Each row of A is roughly a mix of the hidden directions of one of several groups; one row fits no group.
A:
[[ 10.1  10.8 -10.4  24.1  16.0   6.4 -44.5   7.6  19.0 -10.7]
 [ 20.8  11.3  23.9   4.4 -22.3   8.7   2.7 -31.5  31.0   5.5]
 [ -7.6 -39.8   8.3 -11.8  -0.2 -21.0 -11.8  22.2 -28.2  -1.1]
 [-35.6  30.1   6.2   2.8  -8.0  21.4   9.8  -4.4 -12.3 -26.6]
 [-16.8  11.1   0.0   7.2  -6.6 -30.5  33.0 -23.5  10.0  23.2]
 [ -9.3  30.0 -10.0  39.8  -3.1   8.2   5.5 -18.8 -16.8  17.6]
 [-25.5  -5.7  22.4 -16.9   9.5 -40.1 -15.2   4.9  17.2  -1.5]
 [-33.6  29.6   2.1  -3.6   9.3   9.6   1.3  -2.8 -21.6 -32.3]
 [ 12.7 -31.1  -1.4   4.3 -18.1   0.7  43.8  -8.3   2.6 -15.5]
 [ 16.9 -18.8 -18.6  34.7  -2.7  25.6  -4.9 -27.8  -8.2  -1.3]
 [ 32.5 -21.4   3.0 -18.1 -25.5 -11.6  29.1   4.7  -3.9  13.9]
 [ -5.2   4.4  -2.0 -20.2  -0.1  47.6 -20.0  15.0   9.0  16.8]
 [ 25.2  -6.9 -11.0   6.9 -24.2  10.4 -22.0 -19.1 -14.7  33.2]
 [ 17.7 -35.3   3.5  -6.3   5.7 -10.1  36.8   1.3 -16.2  18.8]
 [ -6.6   9.5   5.4  32.6  10.2 -18.8 -28.3 -26.9 -22.5   1.5]
 [  9.4 -33.8   0.9 -17.4 -27.0 -11.4  20.1   4.6 -18.9  23.2]
 [ -4.4 -14.7   2.4   1.1  -1.3 -32.1  36.0  16.9  22.7 -18.5]
 [-29.2   4.4 -16.5 -19.9   2.7 -21.4   6.9  -2.9 -29.2  28.3]
 [  4.7  33.4 -12.4  27.0 -10.5  21.0  -7.3  21.6 -24.9   2.5]
 [-21.8 -23.5  45.9   7.7  12.9  -3.8  -6.7   7.6   3.8 -14.9]
 [-32.9  13.8  -6.2   2.7  23.6  30.4  10.5  -1.1   4.0 -28.1]
 [-16.7  -2.1   4.0  11.6 -22.9  38.9  10.3  -5.0  10.3 -31.8]
 [  3.6  26.6 -17.1  -3.5 -27.6  25.1   9.4  -4.0 -32.1  12.8]
 [ 22.5  13.0  12.8  24.7  -2.7  14.6   8.7  11.5  38.6 -18.6]
 [ -9.9   1.2  33.9 -27.4  23.6  -0.4 -28.5  13.1 -11.0   7.7]
 [-17.3   8.9 -12.2 -30.9 -27.6   5.6   0.8  25.0  -9.1 -27.1]
 [  7.2 -21.7  -2.4  28.1  35.4  -0.1 -16.0 -12.9 -22.2  15.3]
 [  1.0  -2.6 -21.3  30.5  27.5   2.0  -8.5   9.3  27.0 -26.1]
 [-15.4  11.0 -11.6  22.2 -25.6   5.4  18.6   4.1  -2.5 -40.9]
 [  8.0 -25.2 -18.8  35.3 -17.7 -14.9   3.0  19.8 -17.0  13.8]
 [  7.8  10.8  -8.9  37.4  -2.6  11.6   6.7  31.8  -5.4 -28.8]
 [ 11.1 -33.7  -3.9  23.8 -34.7 -10.1  -5.2 -12.3  18.8   6.1]
 [ -4.8  13.9 -17.9  22.8  16.1   7.1   5.5  45.2  -7.1 -15.1]
 [  5.4 -45.0 -10.6   0.1 -27.9   8.8  11.3   7.1 -19.0 -12.6]
 [ -7.4  43.6 -12.6   9.5 -17.2  14.8  -2.8  11.4 -21.9  19.4]
 [ 11.7  11.9 -17.7   4.5 -14.2  48.0  -7.3  -4.7 -16.0 -16.4]
 [ 13.7 -22.8   3.4  44.8  23.9   4.0  -4.5 -14.4  -3.1 -12.8]
 [ -8.3  14.1 -18.6  27.9  -1.3   8.4  -7.9   3.9 -46.0   7.7]
 [ 33.9 -17.1 -19.4  19.8  -2.5   6.7 -16.5  -4.3  34.1   0.7]
 [ -9.3 -23.9 -25.2  -6.4 -22.6  -0.1  -7.5  -1.2 -15.0 -39.9]
 [-25.1  28.9 -16.1  -2.2  -1.7 -10.4 -32.3  12.7  25.4   5.0]
 [ 17.6   2.6 -19.3  -9.4 -14.2 -11.6  41.9 -17.5  -7.5  22.1]
 [ 26.4  25.1   6.9  28.9 -14.9 -13.2  14.1 -28.4   2.5 -10.1]
 [ 26.0   6.2 -29.6  30.7 -13.6  20.7  18.3 -10.9   9.5   4.9]
 [ 14.1  17.4   5.1 -41.4  -4.1  20.7 -18.4  -5.3 -18.2  18.2]
 [ 21.1 -30.5   7.4   3.8 -13.3 -21.6  38.7  -2.7  -0.9 -11.1]
 [ 29.1 -20.0   2.6  17.9   1.5 -26.9  28.3 -14.3 -17.6  -9.9]
 [-29.9 -15.5  21.8 -20.9 -14.4  18.5  13.8  -1.2  -8.1 -29.5]
 [-32.3  11.5  25.6 -20.3 -22.6  20.6  19.9  -5.9  -5.3  -8.7]
 [-15.3  -7.7  42.0 -13.7 -18.2 -25.1   1.9  -6.7 -18.7  10.6]
 [-21.1  19.9  22.6   9.0  28.6 -29.9 -12.1  -2.5 -15.9 -12.9]
 [ 29.5 -35.0  -3.8  -2.4 -15.5   7.2   7.1  20.3  28.6   5.7]
 [ -8.3  -0.2 -10.7   6.8  11.5  32.1 -34.5 -18.5 -28.1  -1.7]
 [-16.9  41.4 -16.0   9.6 -14.5  -4.3  16.5  16.4 -14.9  19.5]
 [ -2.2  -0.6 -24.2   7.7  16.5  49.0   0.9   2.9  14.5 -13.3]
 [-19.2 -27.2 -10.9  22.2   1.4 -11.2   5.5   5.9   0.2 -42.5]
 [  5.2 -25.9  29.2  -6.6 -13.2  33.3  -8.1  -8.8 -17.4  19.7]
 [ 19.9 -32.1 -16.5  12.4 -25.2  -6.5  23.0   0.0  24.7  -7.1]
 [-21.1  27.8  -2.5  -9.2 -12.3  27.6  -4.2 -28.8  24.6  -6.8]
 [ 19.6  18.8  11.3   9.2  -3.5  40.4  -6.5   7.5  -8.2  30.9]
 [ -1.7  20.6  -6.9  18.4  -2.5 -38.5 -32.8 -11.9  -6.0  12.4]
 [ -9.4 -16.1 -14.7 -16.2  17.5 -17.9   0.8  41.1 -23.9  -2.1]
 [ 45.5  -0.5 -17.7  -8.7   7.4   5.9  -1.5 -17.0  22.6  19.2]
 [-21.6 -11.0  20.4 -20.6   7.1  25.5   6.7  28.1  24.5 -12.4]
 [ -2.5  12.6  -4.4   1.8 -44.3  16.6  -6.2 -10.7 -25.4 -22.1]
 [ -7.0 -31.1   0.4 -26.2  -5.7  10.2 -24.2 -23.8 -15.2 -22.3]
 [-18.0  27.1 -17.1 -13.3   5.5   2.2  -7.9  14.4 -26.7  34.2]
 [-18.2 -12.3  13.5 -12.7 -12.2   1.9  23.2  12.8 -44.6   7.1]
 [-17.1   8.8  18.2 -20.9  10.0  43.1 -16.6   5.0 -13.1  12.1]
 [  5.7   5.8 -26.3  22.4   2.1 -34.7  22.6 -13.8  23.2   1.0]
 [ 15.7 -16.8  13.2 -16.0 -37.4 -29.3  14.3  -5.3 -16.1   2.2]
 [ 23.4 -27.5   4.4  24.0  -0.5   1.4  -2.9  20.1 -11.1 -35.8]
 [-10.3 -36.0   1.6   0.0   7.7 -11.3  11.7 -12.0  16.9 -39.5]
 [ -1.8  12.0  -4.5  -3.7   2.6 -13.5 -33.9  -9.4  44.0 -13.0]
 [ 12.9 -30.4   9.6  33.1   0.1  -5.5  15.3 -26.2 -17.3 -13.6]
 [-43.0  34.1   5.3   5.4 -12.3 -12.4  13.2  -3.4  -2.7 -12.3]
 [ 25.2  -6.7  17.1  16.9  25.6 -11.6 -36.4   8.1  -9.1  13.7]
 [  7.1  13.4 -23.3  29.1   4.7  -6.2 -41.1   6.7  14.3  -9.6]
 [-24.6 -15.7  16.5  12.6  -9.3  10.7 -22.4  30.6 -26.7  -9.2]
 [-10.9  14.8  -5.1 -32.4  17.1  -5.0   5.4  34.2  23.3  15.5]
 [ 30.1 -15.1 -13.6   7.3  -3.1  -8.2 -33.0   0.4  33.1   9.0]
 [ -3.3 -26.5   5.9 -44.5   7.2   3.3 -14.0   3.9  18.9 -18.9]
 [  2.0   0.2   1.1  35.5  22.7 -10.5  -0.5 -28.6 -27.3 -16.0]
 [-14.0   6.7   4.8 -43.0 -21.2 -17.7  11.4 -15.4  12.1  18.0]
 [ 29.9 -11.6 -16.0  15.0  11.7  13.0 -31.5  16.8  21.8  12.3]
 [-22.8  -7.9  32.1 -24.3   1.1  -6.9 -27.0  19.8 -17.7   5.7]
 [ 10.6 -33.4   8.9  -8.2 -22.6 -12.5  24.6  16.9  27.4  -5.8]
 [ 35.2 -34.6  10.6   4.0 -14.7 -19.9  22.6  -0.5  -2.8   4.2]
 [-28.2 -21.2  20.4  20.2 -26.5 -18.4 -13.3 -12.0  16.2  -4.8]
 [ 31.1  -4.8 -22.7  21.7  13.8   0.3 -35.5   5.2  16.0   0.1]
 [-32.8 -16.8   0.2  16.0 -35.6   9.0  -2.2 -19.9  17.8  -6.2]
 [ 15.2  27.5 -22.1  22.0   6.7 -13.6 -13.5   9.4 -19.4  29.6]
 [ 30.5  13.2  12.9 -21.0  20.6 -11.4  -3.9  11.0 -30.0  20.4]
 [ 35.9   4.1  25.0   4.0  -6.1   0.8   6.9   8.8  39.9   3.5]
 [-15.1   4.6   2.2  34.6  -0.9 -28.8  21.4  16.3 -12.5  23.5]
 [ -3.5  -0.9   1.1 -25.3   5.5  -7.5  14.4  34.9  35.6 -17.0]
 [ 11.0 -18.2  -7.3 -20.8  -7.5 -26.2  27.4 -22.7  27.5   3.3]
 [ 15.8  -1.4 -17.7  -3.9   3.6 -25.1  43.8   7.2   7.4 -21.5]
 [ -3.1  17.9 -24.6  17.1 -17.3  25.3  12.6   0.8 -36.1  -9.2]
 [ -5.1  21.7   0.5  17.7 -27.6  -9.3  14.0 -31.4 -17.3  24.0]
 [-17.3  12.5  11.6 -24.8 -12.2  11.3 -21.2  13.7 -39.7   5.0]
 [-17.1  29.3  -5.6  -7.4 -33.8  -2.9   8.4 -22.6 -17.7  20.9]
 [  4.6  -7.1  15.7 -21.2 -29.1 -17.2  30.9 -13.2 -23.5  11.2]
 [ 19.7   4.4 -21.7  15.3  -0.9  -7.6 -45.4   4.4  21.4   1.5]
 [ 12.6  -4.5  -4.1  43.4  13.9  19.5  -5.7  13.9  -2.2 -28.9]]

Here is one row from each group, named. Which group is each of the other rows in?
[ -9.8   0.3  19.3 -30.2   0.6   8.8  28.6  -1.0 -36.3  11.1] -> (54)
[-27.1  45.9 -10.6 -18.8   2.6  -9.8  -0.4  -7.0 -15.9   1.7] -> (122)
[ 14.8 -11.8  10.4  38.2  14.0  13.3  -0.8 -18.1  24.1 -22.5] -> (32)

[ 14.6 -26.4   7.4 -14.5  37.3  -0.5 -24.4   1.8  -2.9  23.3] -> (32)
[-36.7   0.1  15.3   8.8  11.5 -22.9  23.6  11.5 -25.1  -9.1] -> (54)
[-13.3  27.3  -9.6   8.3  29.2 -15.3 -29.4  17.6  17.2  -8.4] -> (122)
[ -1.6 -16.1 -33.8   2.7  -7.5 -13.7 -16.9  -6.3   5.2 -41.3] -> (54)
[ 23.0   5.3 -27.1  11.6  32.2 -27.2  18.5 -11.6  -3.1   5.2] -> (54)
[ 10.1  32.2   2.6   3.3 -13.1   5.4  16.3  37.0  26.5  -5.2] -> (32)
[ 22.9  -4.9   2.1  -9.1  46.3 -15.7  20.1 -13.2   9.0   5.9] -> (54)
[-16.8  17.0 -15.2  21.0  -7.4  21.9 -14.7  -3.9   8.7 -40.4] -> (54)
[ -2.7 -17.0  -1.1  14.9  -6.1   1.1  41.4 -25.3 -15.0 -24.1] -> (122)
